Some points, each followed by its number:
[ 0.82 -2.45  0.44 -0.32 -0.72 -1.79  0.32  0.62  0.40 -2.45  0.08  1.29  0.77
  0.12] 0
[ 0.04  0.08 -0.82 -0.36  0.82 -0.16  1.21 -1.79 -0.53  0.08 -1.39 -0.16 -0.32
  1.13] 1
[-0.82 -0.40 -1.06  0.82 -0.16  0.67  0.44 -0.28  1.06  0.82 -0.24 -0.53 -0.16
 -1.00] 2
[-0.24  0.36  1.29  2.01  0.40  1.00  2.01 -2.45  0.08  1.00 -2.01 -2.01  1.62
 -0.67] 3
[ 0.28 -0.28 -0.88  1.62 -0.08  0.94  0.16 -0.67  0.04 -0.04 -0.77 -0.49  0.72
 -0.62] 4
[-1.50 -0.88 -1.50 -1.79 -0.32  1.21 -0.08  0.24 -0.40  1.62  1.00 -1.06 -1.50
 -1.62] 5
[ 0.62 -0.94 -0.57 -1.06 -1.62 -0.49 -1.39  1.62  0.62  0.04  1.21  0.32 -0.94
  0.57] 6
[ 2.45  1.06  0.20  0.77 -0.20  0.00 -0.53 -1.21  0.36  0.57 -1.00 -0.28  1.50
 -0.20] 7
[-2.45 -1.13 -2.01 -2.01  0.44  1.39  0.36 -0.16  1.62  2.01  0.28 -0.94 -1.62
 -1.79] 8
[-0.20  1.13 -0.72  0.16 -0.53 -0.20  1.62 -0.94  0.28  0.44 -1.13 -0.44  0.67
 -0.53] 9
[ 0.16  0.53 -0.77  0.57  0.24 -0.44  0.57 -0.12 -0.49 -0.49 -0.28  0.57  0.53
  0.08] 10
Which five points above are nearest to each new point? Their numbers follow each, smallest number first.
[ 0.00 -1.62 -0.16  0.20 -1.79 -1.62  0.12  1.06 -0.88 -1.62  0.24  1.62 -0.44
  1.39] >> 0 1 4 6 10
[ 0.12  0.94  0.16 -1.21 -0.24  0.24  0.82  0.28 -0.72  0.12  0.82  0.12 -0.36
  0.53] >> 1 2 6 9 10
[ 0.53 -0.57 -0.08  1.13  0.53  0.12 -0.57 -0.53  0.53  0.62 -2.45 -1.62  0.57
  0.88] >> 1 2 4 7 9
[-0.16  0.67 -0.12  0.88 -1.29 -1.50 -1.21  0.53 -0.82 -1.50  0.88  1.39  0.62
  0.16] >> 0 4 6 9 10
[ 0.36 -1.21  0.49 -0.04 -1.13 -0.24  1.29  1.00  0.49 -0.20  0.53  0.08 -1.00
  0.00] >> 0 2 4 6 10
[ 0.20  0.28  1.06  0.12 -0.67  0.77  0.72  0.88  1.39 -0.67  0.94  0.94  0.36
 -0.04] >> 2 4 6 9 10
[ 0.72  1.39  0.72  0.40 -0.04 -0.12 -0.32  0.20 -0.24 -0.24  0.62  0.67 -0.53
  0.24] >> 4 6 7 9 10
[ 1.50 -0.62  0.04  0.44  0.32 -0.67  0.53  0.77  0.16 -0.88  0.67  0.49 -0.40
  1.00] >> 0 1 4 6 10
[ 0.49  1.79 -1.39 -1.13  1.29  2.01  1.50  0.82 -1.39  1.39  0.44 -1.13 -1.21
 -1.39] >> 2 4 5 9 10
[-1.79 -1.06 -1.79 -1.62  0.12  1.50  1.13  1.39 -1.50  1.79  0.04 -1.39 -1.79
 -2.01] >> 2 4 5 8 9
[-0.12  0.57  2.45  0.32 -1.06 -1.29  0.08 -0.04 -1.21 -0.94  0.32  0.00  0.32
  1.62] >> 0 1 7 9 10
[-0.08 -2.01  0.67 -1.29 -2.01 -1.06 -0.24  2.01 -2.01 -0.62  2.45  2.01 -2.45
  1.29] >> 0 2 5 6 10
[-0.04 -1.39  1.21  0.72 -0.94 -1.39  0.94  0.49 -0.08 -1.21  1.62  1.50 -1.06
  1.06] >> 0 1 2 6 10
[ 1.29  0.20  0.00  0.36  0.77 -0.57 -0.88  0.04  0.24 -0.32 -0.20  0.72  0.00
  0.49] >> 1 4 6 7 10
[ 1.13  1.62 -0.36  0.67  1.62 -0.53  0.00  0.16 -0.94 -1.39  1.06  0.62  1.29
  2.01] >> 1 4 7 9 10
[ 2.01  2.01  0.28  0.28  0.62 -0.04 -0.49 -0.88  0.72  0.00 -0.04 -0.82  0.40
 -0.28] >> 1 4 7 9 10
[ 1.39 -0.77  0.36 -0.57 -1.39 -2.45  1.06  0.08 -0.77 -2.01  1.29  1.79 -0.62
  0.82] >> 0 1 6 9 10
[ 0.40 -0.24 -0.04 -0.20  1.00 -0.72 -0.36  0.00 -0.28 -0.72 -0.40  0.28 -0.24
  0.40] >> 1 2 4 9 10
